In the rows, zero is written as 128.
Turns, then the turns between two rows, first turn first; the first pair answered:
turn K210:
[128 105 120 164 119 125 125 167  82]  ->  [134 116 119 178 129 118 139 157  90]
[ 98 111 107 103  79 123  95 175 132]  ->  [110  88 104 138  88  88 133 164 147]
[149 133 159 168 144 111 160 108 138]  ->  [141 170 167 157 146 144 139 106 133]
[104  92 118 134 114 113 105 147 121]  ->  [116  91 117 157 131  97 135 139 134]
turn K104:
[ 91 198 104 150 137 106 128 160  63]  ->  [109 205 109 179 157 109 171 124  93]
[132 145 133 132 129 139 146 109 138]  ->  [133 132 134 125 118 148 135 105 140]
[140  34 125 134  84  98 125 157 143]  ->  [128  52 121 126  86  87 108 184 115]
turn K725:
[123 174 133 110 149 114 129 181  83]  ->  [130 142 122 132 153  76 151 180  89]
[117 150 117 128 144 139 115 153  92]  ->  [124 139 111 146 147 116 131 154  94]
[123 153 134 112 137 162 116 110 133]  ->  [128 163 128 138 154 139 139 114 131]
Now pairs of rows:
Each pair is 2 to 3 turns apart.
[143 142 116 129 163 124 147 143 114]  ->  [133 137 119 112 148 136 121 153 101]
K210, K210
[108 160 110  92 117 144  97 169  90]  ->  [107 139 107  99 109 124  97 178  87]
K210, K725
[151 155 113 186 179 123 166 111 163]  ->  [125  50 107 118 100 144  85 133 149]
K725, K725, K104
[146 129 149  93 110 168 105 135 144]  ->  [134 140 136 105 124 121 105 176 107]
K210, K104, K104
[117 100  96 153 130 122 147 153 104]  ->  [115 160 106 145 144 160 140 143 104]
K210, K210, K210
[159  82 127 191 164  80 180 108 151]  ->  [163  89 135 187 161 106 184  88 171]
K210, K725
[129 159 132 131 123 115 122 165  96]  ->  [147 115 132 161 119 110 165 123 144]
K104, K104, K725
[101 141 139 101 119 122  86 161  90]  ->  [111 109 132 136 126  73 125 162  95]
K725, K725, K725
[115  35 116  96  82  98  83 158 109]  ->  [112 212 126 119 171 102 109 180  68]
K725, K104, K104
[133  75 124 137 115 110 139 113 149]  ->  [136 159 139 118 136 169 123 101 146]
K210, K210, K210
[103  59 140  67 100 165 106 150 128]  ->  [123  48 128 138 139  79 187 149 135]
K210, K104, K210
[158 128 132 177 156 116 199  91 187]  ->  [137  35 127 119  90 141 127 106 182]
K725, K104
[175 135 129 195 155  79 163  86 111]  ->  [160  44 129 135  89 122  92  86 117]
K104, K104, K104
[144 176 102 158 159  63 155 166  79]  ->  [160 201 116 169 172 101 178 123 117]
K210, K104
[135  80 112 127 111 101 127 142 122]  ->  [124 146 126  97 120 153  90 143 112]
K725, K725
[143  92 169  95 123 185  95 112 168]  ->  [131  71 156  79 113 148  70 154 134]
K210, K104
[132 121 118 158 140  97 167  99 147]  ->  [133 125 119 158 141 109 165  90 156]
K210, K725
[108  66 114 119  93  96 127 112 134]  ->  [116  72 123 119  93 127 124  89 155]
K210, K725
[115 161 112 108 137 133 109 123 108]  ->  [131 139 116 138 144 122 148  91 141]
K725, K104, K104
[142 193 139 137 175 108 150 138 114]  ->  [141  96 122 147 142  61 156 146 117]
K210, K725, K725
[116 169 116 159 151 105 139 134 115]  ->  [117 146 112 164 145  89 139 141 112]
K210, K725
[ 91 103 100  53  80 157  59 197  74]  ->  [ 96 202  96 106 155 106 120 216  49]
K104, K104, K210
[131 168 138 163 145 148 141 122 129]  ->  [131  90 127 169 118 123 144 116 144]
K725, K725
[113 215 146 130 168 138 123 165 108]  ->  [119 186 158 110 141 197 108 117 152]
K104, K104, K210
[148 136 119 136 142  81 164 115 130]  ->  [143  86 116 111 106  87 132 119 132]
K725, K104
[132 169 153 153 161 102 148 166 110]  ->  [148  91 164 147 119 147 151 100 169]
K104, K104, K104
[127  91 138 113  93 147 108 105 157]  ->  [108 128 129  98 105 125  85 157 105]
K104, K104
[145  88 138 130  95 190 116  96 161]  ->  [139  48 125 143  89 141 121 121 144]
K210, K104, K210
[133 125 129  97 117 160 131 116 110]  ->  [140 118 121 132 136 111 175 118 116]
K725, K725, K725
[128 151 134 128 123 148 139  84 164]  ->  [127 125 132 134 122 130 146  85 169]
K725, K725, K725
[138 156 132 132 139 135 113 130 116]  ->  [140 143 136 123 130 153 104 116 126]
K104, K104, K210
[109 169 133 109 163 113 106 174  75]  ->  [125 198 148 117 174 161 126 128 115]
K104, K104, K210
[137 127 121 141 146 142 168  61 198]  ->  [132 169 124 135 160 155 163  69 183]
K210, K725
[152 121 120 151 113  75 140  81 138]  ->  [143  92 118 126  92  88 108  88 134]
K104, K104
[151  86 139 127  96 155 121  68 160]  ->  [119 142 123 100 113 112  73 160  74]
K104, K104, K104
[135 128 126  99 105 147  94 143 123]  ->  [143 175 127 125 138 139 122 143 121]
K725, K104
[138 181 115 142 163 155 143 138 123]  ->  [133 184 114 129 153 168 126 144 118]
K210, K104
[102 164 123  99 120 133 106 163 106]  ->  [117 180 122 145 150 107 156 144 123]
K725, K104
[127 117 127 152 144  85 165 133 137]  ->  [123  80 135 109 103 143 124 116 154]
K104, K104, K725
[106 187 117 122 154 126 121 153  92]  ->  [131 172 126 152 162 139 167 102 144]
K104, K104
[133 232 139 134 204  98 120 138 118]  ->  [123  26 131  90  95 109  65 118 156]
K725, K725, K725
[117  89 127 114 103 142 109 126 119]  ->  [128  89 127 135 110 144 134  98 139]
K210, K210, K725
[144  76 132 165 118 106 184 123 158]  ->  [129 180 154 112 128 199 126 128 135]
K725, K725, K725
[121 220 130 134 181 101 142 142  94]  ->  [118 100 108 150 144  32 154 155  98]
K210, K725, K725
[133 102 146 107  86 204 109  82 163]  ->  [116  44 124 106  64 147  98 125 133]
K104, K210
[132 121 104 157 151  59 167 162  97]  ->  [152  96 119 172 145  94 188 101 157]
K104, K725, K210
[117 197 147 136 166 113 155 136 133]  ->  [124  67 142 127 103 118 142 104 175]
K725, K104, K725
[139 133 114 115 106 165 101 130 124]  ->  [146  91 107 138 102 127 126 129 130]
K210, K210
[130  77 127 117  97 145 125 104 149]  ->  [132 149 137 111 123 180 122  99 143]
K210, K725, K725
[106  58 113 117  84  85  91 190  91]  ->  [118 139 107 163 140  46 142 197  78]
K104, K104
[139 176 160 172 177 136 198  76 155]  ->  [126 139 169 106 119 215 127  60 163]
K104, K104, K725
[119  76  97 122 115 140 141 161 169]  ->  [123  92 103 118 115 164 141 143 179]
K210, K725
[117  64 136 120 100 151 109 158 123]  ->  [108  91 133 113 104 154  94 171 108]
K210, K725, K104
[129  81 140 138  97 127 127 131 141]  ->  [117 103 134 129 103 108 110 163 108]
K104, K104
[167 152 134 163 175 125 193  98 166]  ->  [164 141 145 124 146 183 157  74 181]
K104, K210
[151 147 129  97 122 188 119 122 137]  ->  [139 102 120  86 102 163  99 145 121]
K104, K210
[131 164 170 108 125 194  93  99 142]  ->  [145 178 168 143 151 172 135  83 155]
K725, K104
[142  73 102 167 128  67 132 138 158]  ->  [151 110 107 183 153  72 157 130 165]
K104, K104, K210
[129 101 116  84  97 140  89 121 133]  ->  [130 180 122  94 136 144  96 132 113]
K725, K104
[128  45 118 113  81 101 118 140 131]  ->  [119 185 135  82 119 173  88 147 102]
K725, K725
[112 158 112 129 143  73  96 190  66]  ->  [139  89 108 182 141  44 162 141 122]
K104, K725, K104
[143  74 145 129 106 154 134 113 180]  ->  [127  59 128 127 104  94 123 166 137]
K104, K104, K210
[123 152 126 146 155  84 142 135 112]  ->  [123 127 122 153 145  72 144 132 117]
K210, K725
[138 161 132 169 159 123 169 112 126]  ->  [138  72 124 153 116 117 160 102 145]
K725, K104
[126  66 120 129 102 107 130 128 148]  ->  [130  74 118 144 116  91 146 131 145]
K104, K210, K104
[105  62 165 120 106 172 124  93 167]  ->  [ 75 101 150  86 110 142  77 168  97]
K104, K104
[147  92 126 119 107 125 103 124 155]  ->  [159 121 129 144 136 122 138 108 171]
K210, K210
[124  84 131  83  85 163  69 126 131]  ->  [122  60 115 103  92 103  84 158 112]
K210, K104
[124 115 122 146 123  93 131 141 118]  ->  [119 127 124 140 123  96 123 147 110]
K725, K104, K104
[122 186 115 108 149 149  88 154  81]  ->  [135  54  97 140 117  77 119 147 106]
K725, K725, K725
[104 177 142  77 120 178  99 179 108]  ->  [122 220 145 118 160 163 154 160 126]
K104, K104
[138 196 117 149 172  92 176 136 116]  ->  [110 126 111  82 110 106  89 182  75]
K210, K210, K210
[122  89 125 121 108 171  69 137 151]  ->  [149 110 127 182 154 139 143 103 184]
K210, K210, K210
[136 161 121 146 167  68 174 121 128]  ->  [127  61 113 116 110  66 145 121 139]
K725, K104, K104
[113 171 138 108 143 187  92 160  91]  ->  [105 150 121 119 145 138 102 194  67]
K210, K104
[103 116 135 136 115 130  82 142  95]  ->  [122 159 138 177 154 116 135 119 116]
K104, K104, K104
[125  48 103 117  97 184  97 105 156]  ->  [105 195 104 115 152 175  83 165  86]
K104, K725, K104
[133 189 137 119 143 155 125 149 103]  ->  [144 104 123 159 136  84 166 145 122]
K725, K725
[145  28 121 124  85  80 136 123 145]  ->  [127 205 145  74 125 175  84 142 100]
K725, K725, K104
[145  98 145  97 121 121 101 133 136]  ->  [158  92 145 120 130 110 130 120 155]
K210, K210, K104
[117  54 131 156 112  95 154 129 128]  ->  [103 130 151  95 104 187  87 128 111]
K725, K725
[151 100 119 132  96 150 122  84 149]  ->  [128 140 110 111 108 119  88 151  85]
K104, K104, K104
[127 123 111 142 143  79 137 148 111]  ->  [131 172 123 137 159 109 132 138 112]
K210, K210
[144  83 143 141 129 110 146 100 147]  ->  [128  74 139 116 110 114 112 129 119]
K104, K104
[127 159 117 115 116 145 110 132 108]  ->  [132 141 112 151 131  98 147 137 110]
K725, K725
[155 102 122 129 102 125 130 127 142]  ->  [141 127 115 119 110 108 117 159 113]
K104, K104, K104
[144 169 139 182 174 108 179 100 159]  ->  [147 155 149 165 156 147 165  71 182]
K104, K210, K725
[131 139 150 126 117 166 156  73 151]  ->  [117 171 149 104 120 176 125 100 125]
K210, K210, K725
[114 177 119 121 149 100 115 188  76]  ->  [135 145 114 167 162  66 170 160 112]
K725, K104
[149 110 145 144 124 152 149  88 170]  ->  [132  65 133 124  96 126 123 120 144]
K104, K104, K210
[124 156 127  93 119 150  97 145 102]  ->  [141 180 129 136 156 126 149 130 117]
K725, K104
[128 126 136 145 123 141 138 112 152]  ->  [121  96 131 133 108 132 123 126 145]
K104, K104, K210
[ 91 127 114  90 109 122  92 171  89]  ->  [ 91 102 115  93 100 110  93 168  96]
K210, K725
[140 139 117 140 169 139 146  86 144]  ->  [128 163 120 113 163 158 112 104 121]
K210, K725, K210
[112 133 136 101 104 163  86 152 125]  ->  [126  74 121 145 106 101 134 143 141]
K210, K210
[125 157 132  90 119 165  87 124 112]  ->  [143 193 130 135 155 137 141 104 126]
K725, K104
[ 91 123 148 102 146 175  81 139 118]  ->  [102  49 132 140 140 108 121 137 133]
K210, K210
[138 138 136  80 107 179  93 111 123]  ->  [145  58 121 112  96 111 128 116 133]
K210, K210
[107  70 135 100  89 130  98 143 120]  ->  [105 127 125 136 136  78 129 179  92]
K104, K104, K210
[108 220 138  89 172 161  63 139  80]  ->  [102 188 129  73 146 159  41 151  70]
K104, K210
[126 124 134  94 111 198  94 111 144]  ->  [134  52 123 122 102 134 124 112 150]
K210, K210
[127 164 153  78 101 184  88 113 146]  ->  [128 217 150 100 134 157 110 132 126]
K104, K104, K104
